One turn moves each row of this set onto another row. After a few examples, where does it send each row asked below?
z35: [-10  46  13   9   5   9  -8 -14 -26   3  -7 -18   8  -4  -9 -14  -3   6
  -1   3 -16  -8  28 -33  21   2  -6  15  -9   5   9 -11  17  -5 -18 -16
  15  -2 -12  -4  -3  -5   3]
z902: [-17   9 -13  20   9   7  -5 -14  13 -10   1  -9   6  18  -8  -3 -10 -12
   1   2 -12 -27   4  18  -3  -5 -10  12   4   0 -21   9 -10   5 -14   3
  11  -8 -25 -19   6  21  47]
z597: [  9 -11  20  14  -1  17  -3  -5  -1  21   6  24   6  26  -2 -17 -13  15
  11  15 -19  -3  -1  -3   6  17  -3   5  24  -4  18   5   9 -23 -19 -12
  -4   7  -6   3   3 -15  19]
z433: [ 12  -5   1   6   8  19  17 -12  10 -18  -5  10  21  18  -9 -16  17   5
  -8   4  -3  -2   0   8  -5   1  -3   0   5   5  -1   8  13  -8 -17  22
  20 -23 -11 -10 -13   0  43]
z919: [  4   0  -7 -12   0   9 -10 -18  -8  17   0   1   9   2 -16  10  13 -15
 -14  10 -41 -24  -2  17   7 -11 -27  19   5 -14  -3  -3 -22  -7 -24   7
  16  12 -20   4  -9   6   4]
z17: [  1   1 -17  -5  -5  32  11   5  -6  23  19 -26  -7 -17   4  -8  12 -16
  -1 -18 -16 -11  -4  23   4 -26 -15 -12  -3  -7   8  -7  15  -8   0  -5
 -12   7  10 -15 -12 -13 -16]
z904: [ 27 -21   9  -5  -3   8 -10   9  12  10  -6  15  -3  14 -17  -7  28  -6
 -18  18 -25 -18   0   9   4   3  -8  12   0 -19   0  -4 -20   4  -6  14
  16  10  -4  10 -14   7  11]
z537: [ -9  21   8  -6  -8  19  33  -2 -23  -4  11 -38 -12   2  10   1  18 -22
  12 -15 -13  -4  -6  13  11  -4  -1   8  12   1   5  -2  11 -10   5 -25
 -12  -9  16  20  -7  -6  -2]
z25: [-11  21   4  -3  12  13  27  -7  -7   3  12  -1 -17 -34   6 -18   1  -9
  24  -5   3  15 -13   1   8  -8   5  -3  21  14   3 -11  12 -16   0  -4
 -12   7  -4  10  -9 -11  19]
z566: [ -4  -1 -13  13 -21  34  14   9  -9 -10   7   3   4 -17   2  -6   0 -39
  -6   5  11 -16   6 -17  25  12  14   7  -1  -5 -15  -6  23   2 -12   2
  20 -26  -9  -4 -15   5  16]
z775: [ 23  -4  -2 -10 -14   2 -18 -12 -12   7  -5  19   4 -14 -17   3   3  -3
 -17  25 -18 -15   5   9   8   2 -16  -9  -3   2  -6  -6 -26 -11   5   6
   6  27 -15  -9 -14   5  12]
z867: [ -6  11   1  13  14   9 -16  -3   9  41  -2 -16  17   4 -27  -9  -9  16
  18   1 -10  -9   9  13   6  13  -5  16  -9 -11   7   9  -8   2  -9 -13
  -7  -2  -4   8  15  17   7]
z872: [ 13 -11 -29   7   6  18  19   1  -8  17  13   5 -22  -9   8  -1  -6 -10
   4  12   3  -2   4   7   8 -27   6  -4  12  -1   3  -8  18 -16 -10  -1
 -15  27   9  -9 -25 -15   3]
z97: [-13 -20 -22   4   0  12  10  -5 -15 -12   2  -8  17 -24   7   2   1 -36
  -3   3  -2 -14   1 -10  30  11   6   2  -7  10 -17  -8  17  18   8   2
   8 -28  -7 -16   8  -7   5]
z470: [-15  -5 -21  13  -4  11   8  10  -6 -26  27  -1   3 -21  -2 -15  -5 -26
   0  -1   8 -26  -5 -11  22   1   6  27   3   0 -19  -8  -1  -2 -12   6
  16 -27  -2  -9  14  -3   0]
z884: [-12  14  -2  16  11  -4  15  22   5   0   6 -22 -28  -7   1 -16   8 -11
  26   6 -10 -15  -2  -3  25  -9   8   5   6  -1  -6  -2  11  16  18 -20
 -25   7   9  17 -10   4  22]
z740: [-15  14  33   0  13   4 -14   4   1  11  -6 -14  -9  18  17  -8   5 -15
  -1   1 -17   9  -4 -24  22  12  -5  24   8  -3   9 -12  20  19 -19  -6
  15  -4 -20  -5  11  -8   6]
z163: [ 17  11  16   9  -5  16   2 -23 -16  19  16   0   3  18 -15   5  -7   1
  -6   7   0  -4  -5  12   7   9 -30 -11  -8   4  14  30  20  11  -1 -14
  -2  16  -3   6  14   3  -4]
z303: [  4  12  28   6  11   2   0  -7 -15 -11  -6   1 -14   3   5 -15   0   2
 -13   2  15   7  33 -22   0  15   0  20  11   9  -5  -4   9  15   6 -11
   8  12  -9  -4  19   7  -4]
z327: [-11 -18  -9   3   3  15  -3  22   1  17  20 -19 -15  10  -2 -13  -3 -14
  13   4   0 -16  -2  21  11 -21   5   7   8 -22  -5 -26   1  -5   5  -5
 -28   8   8  -6 -29   1  -6]
z245: [ 14  12   3   6 -16   4 -11  -7  -8 -23 -10 -16  18  18  -3   7  -9  -7
 -13   1  -9 -16 -11  26   4   9 -10 -13 -15  19  -5  10   1  -4  11   9
  14 -16   0 -23   3   1  26]

z163 turns into z597
z775 turns into z904
z537 turns into z25
And these:
z470 turns into z97
z327 turns into z17
z35 turns into z303
z433 turns into z902

